In the rows, zero is written as 128.
Rotation paths and how fast each direction turns (degrees each step)
Each turn is a multiple of 5 degrees from 10 to 175, or 0.
Each row of a path follows its step; steps can be skipped.
Rotation 1:
step 0: [130 129 128 122 135 123 135 130 133 124 124 141 127 118 126 112 129 112
 132 129 125 144 123 132 144 124 129 121 122 126 127 127 118 127 135 126
 124 125 133 128 130 121 123 136 119 130 119 136 127 127 129 133 124 131]
step 1: [133 133 132 130 118 139 129 138 130 126 120 133 121 138 128 133 135 131
 130 121 131 131 135 115 131 142 130 129 128 120 126 121 130 126 128 130
 121 128 137 132 129 118 111 137 121 124 127 118 129 127 137 134 130 121]
step 2: [129 127 133 131 139 128 146 126 123 134 140 129 124 131 116 124 136 126
 131 139 108 137 124 125 129 133 123 133 129 129 128 131 127 133 124 128
 121 119 136 122 137 119 122 131 128 132 117 134 129 128 124 132 127 126]
step 3: [124 124 129 122 129 133 127 143 134 138 123 135 127 123 129 128 122 119
 136 121 125 136 121 125 124 138 131 123 127 121 131 116 116 128 126 130
 135 133 128 131 128 117 123 134 128 126 126 142 133 117 144 130 133 126]
step 4: [129 125 130 123 119 125 139 127 120 141 124 129 119 135 121 115 143 132
 131 121 125 127 129 114 130 127 123 128 134 128 132 129 136 133 127 128
 117 132 132 132 132 116 123 116 123 117 131 128 129 124 127 136 129 127]
step 5: [116 118 137 124 133 122 147 130 139 135 133 135 130 112 119 133 128 131
 139 130 127 129 124 127 128 133 133 132 118 122 119 130 125 137 127 134
 121 124 130 128 120 125 125 134 135 127 125 131 127 120 129 131 127 121]
step 6: [126 121 132 131 129 130 125 136 117 139 130 131 119 127 122 127 137 121
 129 114 123 138 130 117 132 131 133 124 120 129 131 123 129 120 132 128
 138 131 137 133 127 127 128 118 130 137 142 127 134 117 134 132 131 115]
step 7: [131 124 131 126 122 131 143 119 132 139 126 126 126 122 135 118 137 133
 128 127 127 122 117 129 122 133 128 135 119 128 125 136 116 138 125 120
 120 113 134 140 126 121 130 120 119 128 132 128 136 124 128 133 123 125]
step 8: [116 119 139 120 123 129 134 126 122 135 129 134 118 125 126 145 126 132
 129 117 120 129 123 130 141 125 130 121 133 126 130 129 122 125 125 130
 127 129 130 125 117 132 137 137 128 128 127 127 136 122 140 131 122 113]
step 9: [142 124 116 126 130 129 138 122 123 141 126 129 121 125 137 123 138 126
 128 125 131 130 121 119 132 128 136 138 127 125 131 116 128 126 122 124
 123 121 135 124 129 138 127 118 135 131 138 132 131 118 128 118 126 119]
step 10: [120 125 125 120 124 120 137 132 135 125 135 134 128 130 133 127 123 135
 134 117 123 130 124 147 138 135 134 130 129 132 136 134 116 132 128 124
 120 118 134 136 121 122 130 119 127 130 132 126 122 129 136 128 127 121]
step 11: [134 139 130 125 128 122 135 123 124 131 125 132 113 126 129 132 134 123
 134 126 130 131 126 118 140 136 133 134 131 127 133 132 134 113 132 127
 122 130 121 129 115 144 130 130 117 137 131 135 134 129 137 131 127 120]
Speeds:
[128 128 133 127 128 128 124 128 126 129 128 128 132 125 129 130 126 125
 128 129 130 127 127 127 131 129 126 127 130 128 127 129 129 123 128 127
 127 129 129 128 129 128 125 126 128 128 128 129 129 127 132 127 129 126] | 140
Rotation 2:
step 0: [129 131 127 139 131 134 138 111 133 130 134 132 123 144 133 124 126 124
 134 126 121 127 134 136 123 126 132 137 135 128 134 130 134 139 130 133
 120 137 125 130 134 131 127 135 124 119 123 132 129 126 129 115 127 128]
step 1: [131 124 134 141 131 138 126 123 127 136 137 125 125 140 132 133 122 130
 120 129 120 120 124 127 134 138 122 134 133 120 119 129 131 135 120 131
 131 122 138 126 127 123 122 135 130 132 126 145 120 129 130 136 123 128]
step 2: [127 130 119 121 129 133 131 124 136 129 128 126 122 136 130 129 143 122
 126 127 124 131 134 126 136 128 124 124 133 135 107 126 130 126 119 131
 127 136 128 130 133 116 130 142 131 124 121 129 124 131 138 133 129 139]
step 3: [138 125 131 132 119 131 130 127 130 124 125 140 128 138 130 129 127 120
 126 130 123 125 132 129 129 127 127 129 120 123 133 126 122 127 133 124
 126 139 138 131 134 131 135 146 136 126 115 134 133 128 129 124 115 142]
step 4: [129 118 127 129 125 126 129 119 137 131 133 133 126 127 123 127 127 136
 124 122 133 125 127 136 129 127 126 129 132 121 126 138 128 133 132 132
 138 134 138 129 134 111 134 131 128 129 142 141 138 126 136 135 115 132]
step 5: [134 133 125 123 131 126 137 129 125 126 124 127 125 130 126 126 135 132
 114 115 126 126 137 129 132 127 132 125 132 124 123 127 134 128 125 138
 117 139 136 134 138 122 131 118 122 129 130 133 116 125 134 116 119 139]
step 6: [128 121 127 137 133 128 126 124 134 122 130 120 124 140 122 134 128 124
 119 119 137 128 131 136 124 114 130 136 128 128 134 133 129 133 126 130
 127 130 132 129 123 130 125 136 132 109 116 137 121 126 128 117 117 127]
step 7: [131 122 127 128 127 132 131 129 137 124 130 119 125 133 137 129 113 138
 124 124 128 116 126 130 124 127 125 137 124 141 118 137 132 121 117 127
 124 124 137 129 121 117 125 131 130 135 129 136 126 122 135 131 120 133]
step 8: [120 128 117 129 122 136 144 121 132 126 128 128 124 131 129 128 139 131
 129 127 132 127 130 132 122 132 118 129 135 129 118 132 133 122 130 122
 116 137 126 127 132 123 128 124 131 132 110 128 130 116 134 122 125 136]
step 9: [127 126 126 141 117 126 130 131 131 132 133 149 120 135 119 133 122 132
 124 125 125 126 129 138 132 128 125 134 122 129 124 129 123 132 123 116
 127 123 134 129 137 132 121 126 133 121 119 138 127 124 123 125 121 136]
step 10: [125 122 109 126 124 127 134 130 136 128 128 126 124 132 125 117 124 124
 124 131 129 125 122 139 137 141 137 129 130 128 118 141 132 131 125 130
 135 119 130 131 134 115 124 130 125 122 135 131 130 132 138 125 120 133]
step 11: [125 133 123 129 121 128 141 129 128 127 121 125 120 134 134 132 135 119
 127 124 125 120 128 133 122 141 135 133 122 124 125 121 130 127 132 134
 128 133 134 144 134 126 140 126 121 122 119 129 113 122 126 127 117 129]
Speeds:
[126 130 130 125 126 132 127 128 129 128 125 127 127 126 128 126 129 130
 124 129 127 128 126 129 131 131 128 129 128 129 127 127 129 127 126 131
 128 129 125 128 126 125 128 126 129 129 129 128 129 129 132 128 126 126] | 125
[128 127 127 126 131 128 133 127 127 129 129 126 129 126 131 133 129 130
 127 128 129 128 126 127 131 130 127 127 129 125 126 128 128 127 129 129
 131 129 129 130 128 125 129 126 125 130 126 129 127 124 126 130 130 128] | 115
[127 128 129 128 128 127 125 128 129 131 131 130 125 126 127 128 128 129
 128 125 128 128 128 127 126 124 128 130 126 129 124 127 126 128 126 127
 130 127 126 129 126 127 130 127 127 125 130 130 128 127 127 133 128 130] | 140
Rotation 3:
step 0: [138 132 128 138 132 136 121 137 127 144 126 130 132 128 120 125 125 127
 137 118 129 130 126 121 127 120 123 136 125 127 128 131 129 122 138 132
 128 126 133 118 143 142 123 143 136 131 132 136 115 127 131 133 125 127]
step 1: [136 136 125 131 130 134 128 134 130 135 120 136 132 122 125 128 123 120
 126 116 134 134 122 130 123 122 124 141 117 141 123 122 123 119 123 136
 130 117 132 119 136 121 123 133 131 123 132 126 111 133 136 139 131 127]
step 2: [137 135 130 151 119 125 134 134 118 143 125 130 127 116 134 122 126 124
 123 119 132 133 128 126 116 123 128 133 126 132 126 130 126 117 135 136
 124 121 129 126 137 128 125 132 141 129 139 127 123 133 128 132 125 127]
step 3: [139 136 124 136 115 128 144 134 120 135 129 137 123 123 123 136 114 129
 127 120 129 115 120 123 125 118 124 137 122 135 125 119 131 120 127 124
 132 123 124 127 130 131 126 133 138 122 134 124 120 132 131 134 134 125]
step 4: [137 136 123 134 121 121 130 129 115 136 113 130 124 114 127 119 126 133
 120 122 130 115 121 125 124 127 125 135 130 137 133 127 129 121 126 133
 127 132 123 121 139 138 131 130 126 119 147 120 124 127 130 126 128 127]
step 5: [131 137 119 130 110 123 128 128 129 132 126 127 120 117 123 119 123 135
 124 125 131 120 129 122 130 127 128 136 132 135 126 114 134 124 123 134
 131 128 132 124 121 132 125 119 143 119 143 131 113 132 127 123 131 120]
step 6: [141 135 117 125 118 126 124 136 124 128 120 115 128 115 127 117 125 130
 124 127 123 116 120 121 122 122 126 128 132 132 133 121 134 127 131 133
 127 139 131 121 132 145 126 129 138 133 132 136 122 130 125 134 135 126]
step 7: [139 137 121 118 122 119 130 134 129 134 130 121 129 121 134 114 126 122
 127 128 122 124 125 129 137 129 126 136 138 138 131 115 135 126 124 128
 132 128 133 109 126 134 121 127 130 124 129 129 113 136 139 128 133 134]
step 8: [136 129 126 127 123 116 126 134 138 141 124 124 135 122 128 107 127 132
 131 131 119 122 124 132 127 127 138 123 131 130 125 120 137 121 133 136
 119 127 139 117 136 132 125 130 140 132 134 127 124 132 129 135 135 136]
step 9: [136 119 130 130 123 121 139 135 133 134 126 134 135 125 134 115 122 129
 133 124 121 130 117 125 123 128 128 134 125 128 129 104 135 122 121 124
 126 126 138 118 129 135 135 127 132 126 120 136 116 129 135 137 135 136]
step 10: [144 123 136 131 126 126 133 133 127 142 120 126 139 124 131 116 116 139
 128 129 129 126 127 125 123 139 132 131 131 133 130 124 141 122 133 130
 129 121 141 114 140 134 136 131 124 125 126 126 130 132 134 135 121 129]
step 11: [133 120 123 137 121 123 133 125 134 140 121 130 135 130 124 118 113 142
 130 124 128 128 133 132 127 129 135 138 129 148 133 114 126 126 120 128
 128 116 134 123 127 128 132 132 133 124 123 131 127 130 133 135 134 121]
Speeds:
[128 127 131 124 127 129 129 129 128 128 128 127 126 127 128 126 126 128
 126 131 127 130 125 129 130 122 129 126 132 126 128 128 128 129 127 130
 128 131 130 127 127 130 126 126 128 128 129 126 127 125 128 126 130 127] | 35
